[[114 115 141 151]
 [130 125 138 119]
 [142 125 129 102]
 [121 122 137 143]]
->
[[130 125 138]
 [142 125 129]]

[[136 131 120]
 [142 130 119]
 [107 127 138]
 [151 131 116]
 [143 130 122]]
->
[[142 130 119]
 [107 127 138]]

[[119 135 119 134]
 [147 104 153 105]
 [124 131 128 131]
 [151 100 156 100]]
->
[[147 104 153]
 [124 131 128]]

[[151 121 138 122]
 [133 113 140 110]
 [131 110 138 111]
 [142 106 132 131]]
->
[[133 113 140]
 [131 110 138]]

[[137 152 109 144 150]
 [112 128 134 103 143]
 [102 112 102 150 123]]
->
[[112 128 134]
 [102 112 102]]

[[111 125 116]
 [100 153 117]
 [141 139 151]]
->
[[100 153 117]
 [141 139 151]]
---
[[151 115 117 111 149 118 136 109 111 104 109 120]
 [108 121 116 124 109 144 131 152 128 144 140 120]
 [105 151 149 152 129 107 106 115 149 151 150 152]
 [107 149 151 151 105 104 106 106 148 152 144 150]
 [103 114 111 116 106 108 105 126 118 132 117 111]
 [112 150 152 152 118 141 124 148 148 149 151 151]
 [129 102 106 105 115 148 145 125 105 105 102 104]
 [106 110 115 109 103 117 103 107 108 106 107 111]]
->
[[112 150 152 152 118 141 124 148 148 149 151 151]
 [107 149 151 151 105 104 106 106 148 152 144 150]
 [105 151 149 152 129 107 106 115 149 151 150 152]
 [151 115 117 111 149 118 136 109 111 104 109 120]
 [108 121 116 124 109 144 131 152 128 144 140 120]
 [106 110 115 109 103 117 103 107 108 106 107 111]
 [103 114 111 116 106 108 105 126 118 132 117 111]
 [129 102 106 105 115 148 145 125 105 105 102 104]]

[[128 121 115 134 122 134 126 130 122 130 132 132]
 [107 148 133 138 145 145 130 112 105 111 141 137]
 [132 137 139 122 137 122 133 127 132 131 125 127]
 [128 123 145 149 146 145 106 144 136 135 148 111]]
->
[[128 123 145 149 146 145 106 144 136 135 148 111]
 [132 137 139 122 137 122 133 127 132 131 125 127]
 [107 148 133 138 145 145 130 112 105 111 141 137]
 [128 121 115 134 122 134 126 130 122 130 132 132]]

[[153 151 130]
 [119 150 151]
 [144 140 137]]
->
[[119 150 151]
 [144 140 137]
 [153 151 130]]

[[139 134 153 120 100 111]
 [128 133 144 138 119 135]
 [129 124 152 126 130 118]
 [135 119 136 144 142  98]
 [127 112 138 134 130 146]
 [131 129 110 130 115 135]]
->
[[139 134 153 120 100 111]
 [129 124 152 126 130 118]
 [128 133 144 138 119 135]
 [127 112 138 134 130 146]
 [135 119 136 144 142  98]
 [131 129 110 130 115 135]]

[[141 130 121 103 153]
 [136 145 152 148 103]
 [128 147 157 141 108]
 [103 105 111 154 103]
 [ 99 103 107 153 106]
 [101 105 108 152 107]
 [118 155 133 149 110]]
->
[[128 147 157 141 108]
 [136 145 152 148 103]
 [118 155 133 149 110]
 [141 130 121 103 153]
 [103 105 111 154 103]
 [101 105 108 152 107]
 [ 99 103 107 153 106]]

[[123 103 138 111 153 104 106]
 [110 101 106 103 152 108 119]
 [121 151 136 150 141 108 102]]
->
[[123 103 138 111 153 104 106]
 [121 151 136 150 141 108 102]
 [110 101 106 103 152 108 119]]

[[114 151 142 125 144 142]
 [116 129 128 127 140 135]
 [119 151 134 140 130 109]
 [150 110 124 149 145 115]
 [142 131 135 143 106 127]]
->
[[114 151 142 125 144 142]
 [142 131 135 143 106 127]
 [119 151 134 140 130 109]
 [116 129 128 127 140 135]
 [150 110 124 149 145 115]]
---
[[121 140 113 104]
 [117 101 111 107]]
->
[[140 113]
 [101 111]]

[[132 116 104 131 117]
 [123 136 113 125 114]
 [131 130 123 117 108]]
->
[[116 104]
 [136 113]]

[[128 105 128]
 [128 123 129]
 [123 149 133]
 [127 131 129]]
->
[[105 128]
 [123 129]]

[[130 122 128 133 129]
 [126 144 152 120 122]]
->
[[122 128]
 [144 152]]

[[129 129 123 114 137]
 [134 130 126 105 132]]
->
[[129 123]
 [130 126]]

[[133 103 105 124 116]
 [113 146 142 125 131]
 [109 140 136 121 126]]
->
[[103 105]
 [146 142]]

[[130 145 126 135]
 [128 110 129 118]
 [128 120 128 150]]
->
[[145 126]
 [110 129]]
---
[[122 108 133 116]
 [114 139 121 126]
 [111 131 118 120]
 [108 105 120 110]]
->
[[139 121]
 [131 118]]

[[131 143 126 121]
 [128 109 128 121]
 [128 126 128 149]
 [128 125 128 148]]
->
[[109 128]
 [126 128]]

[[126 122 139 143 125]
 [125 135 128 122 129]
 [123 120 150 131 136]
 [118 120 125 121 120]
 [121 130 135 134 140]]
->
[[135 128]
 [120 150]]

[[134 149 116 121]
 [137 114 140 141]
 [138 115 140 140]
 [119 119 147 138]
 [118 119 146 137]]
->
[[114 140]
 [115 140]]

[[130 139 127 149]
 [129 139 127 148]
 [125 150 121 131]
 [133 133 129 150]]
->
[[139 127]
 [150 121]]

[[131 127 108]
 [124 128 151]
 [132 129 107]
 [147 128 144]]
->
[[128 151]
 [129 107]]

[[150 150 150 102 153]
 [104 154 129 148 102]
 [101 106 103 154 109]
 [152 147 150 112 114]
 [105 105 104 145 135]]
->
[[154 129]
 [106 103]]

[[108 108 106 141 145]
 [156 154 153 106 153]
 [151 147 150 104 148]
 [151 156 153 109 154]
 [121 104 101 119 154]]
->
[[154 153]
 [147 150]]

[[113 100 114 122 112]
 [122 133 139 134 108]
 [128 151 113 113 142]
 [115 142 143 130 143]
 [153 136 125 112 110]]
->
[[133 139]
 [151 113]]
---
[[152 126]
 [121 129]
 [153 126]
 [125 127]
 [114 129]
 [111 129]
 [153 128]
 [153 128]
 [127 127]
 [127 128]]
->
[[126 152]
 [129 121]
 [126 153]
 [127 125]
 [129 114]
 [129 111]
 [128 153]
 [128 153]
 [127 127]
 [128 127]]

[[112 135 140 134 117 132 119 119 106 134 131 141]
 [111 138 136 144 120 137 122 115 115 142 132 139]
 [121 123 135 121 132 132 129 128 132 133 127 125]]
->
[[135 140 134 117 132 119 119 106 134 131 141 112]
 [138 136 144 120 137 122 115 115 142 132 139 111]
 [123 135 121 132 132 129 128 132 133 127 125 121]]

[[156 150 105 127]
 [102 153 100 120]
 [126 148 155 139]
 [122 131 143 150]
 [141 102 118 131]]
->
[[150 105 127 156]
 [153 100 120 102]
 [148 155 139 126]
 [131 143 150 122]
 [102 118 131 141]]

[[132 119 107 120]
 [121 137 147 114]
 [128 107 126 132]
 [123 149 134 131]
 [110 124 117 117]
 [115 144 108 130]
 [123 135 112 113]
 [109 111 135 141]
 [124 135 122 150]
 [143 118 119 136]
 [110 140 137 132]
 [121 118 119 110]]
->
[[119 107 120 132]
 [137 147 114 121]
 [107 126 132 128]
 [149 134 131 123]
 [124 117 117 110]
 [144 108 130 115]
 [135 112 113 123]
 [111 135 141 109]
 [135 122 150 124]
 [118 119 136 143]
 [140 137 132 110]
 [118 119 110 121]]

[[120 137 128 113 152 102 126]
 [133 139 119 139 119 152 127]
 [138 144 131 139 113 155 119]
 [123 138 123 120 146 116 127]
 [128 126 118 136 124 140 134]]
->
[[137 128 113 152 102 126 120]
 [139 119 139 119 152 127 133]
 [144 131 139 113 155 119 138]
 [138 123 120 146 116 127 123]
 [126 118 136 124 140 134 128]]

[[110 117]
 [132 112]
 [105 114]
 [142 119]
 [145 119]
 [131 146]]
->
[[117 110]
 [112 132]
 [114 105]
 [119 142]
 [119 145]
 [146 131]]

[[150 136 127 137 105 141 121 115 134 150]
 [152 132 119 131 106 137 125 112 134 150]
 [151 126 113 125 107 133 130 109 136 148]]
->
[[136 127 137 105 141 121 115 134 150 150]
 [132 119 131 106 137 125 112 134 150 152]
 [126 113 125 107 133 130 109 136 148 151]]

[[144 110 136 123 122 126 112 136 137 126 136 131 124 135 112]
 [145 108 127 120 122 128 107 137 145 127 133 130 139 129 111]
 [145 107 123 118 122 130 103 137 148 126 130 129 146 124 110]
 [139 126 135 127 129 127 124 135 132 127 136 128 117 138 121]]
->
[[110 136 123 122 126 112 136 137 126 136 131 124 135 112 144]
 [108 127 120 122 128 107 137 145 127 133 130 139 129 111 145]
 [107 123 118 122 130 103 137 148 126 130 129 146 124 110 145]
 [126 135 127 129 127 124 135 132 127 136 128 117 138 121 139]]
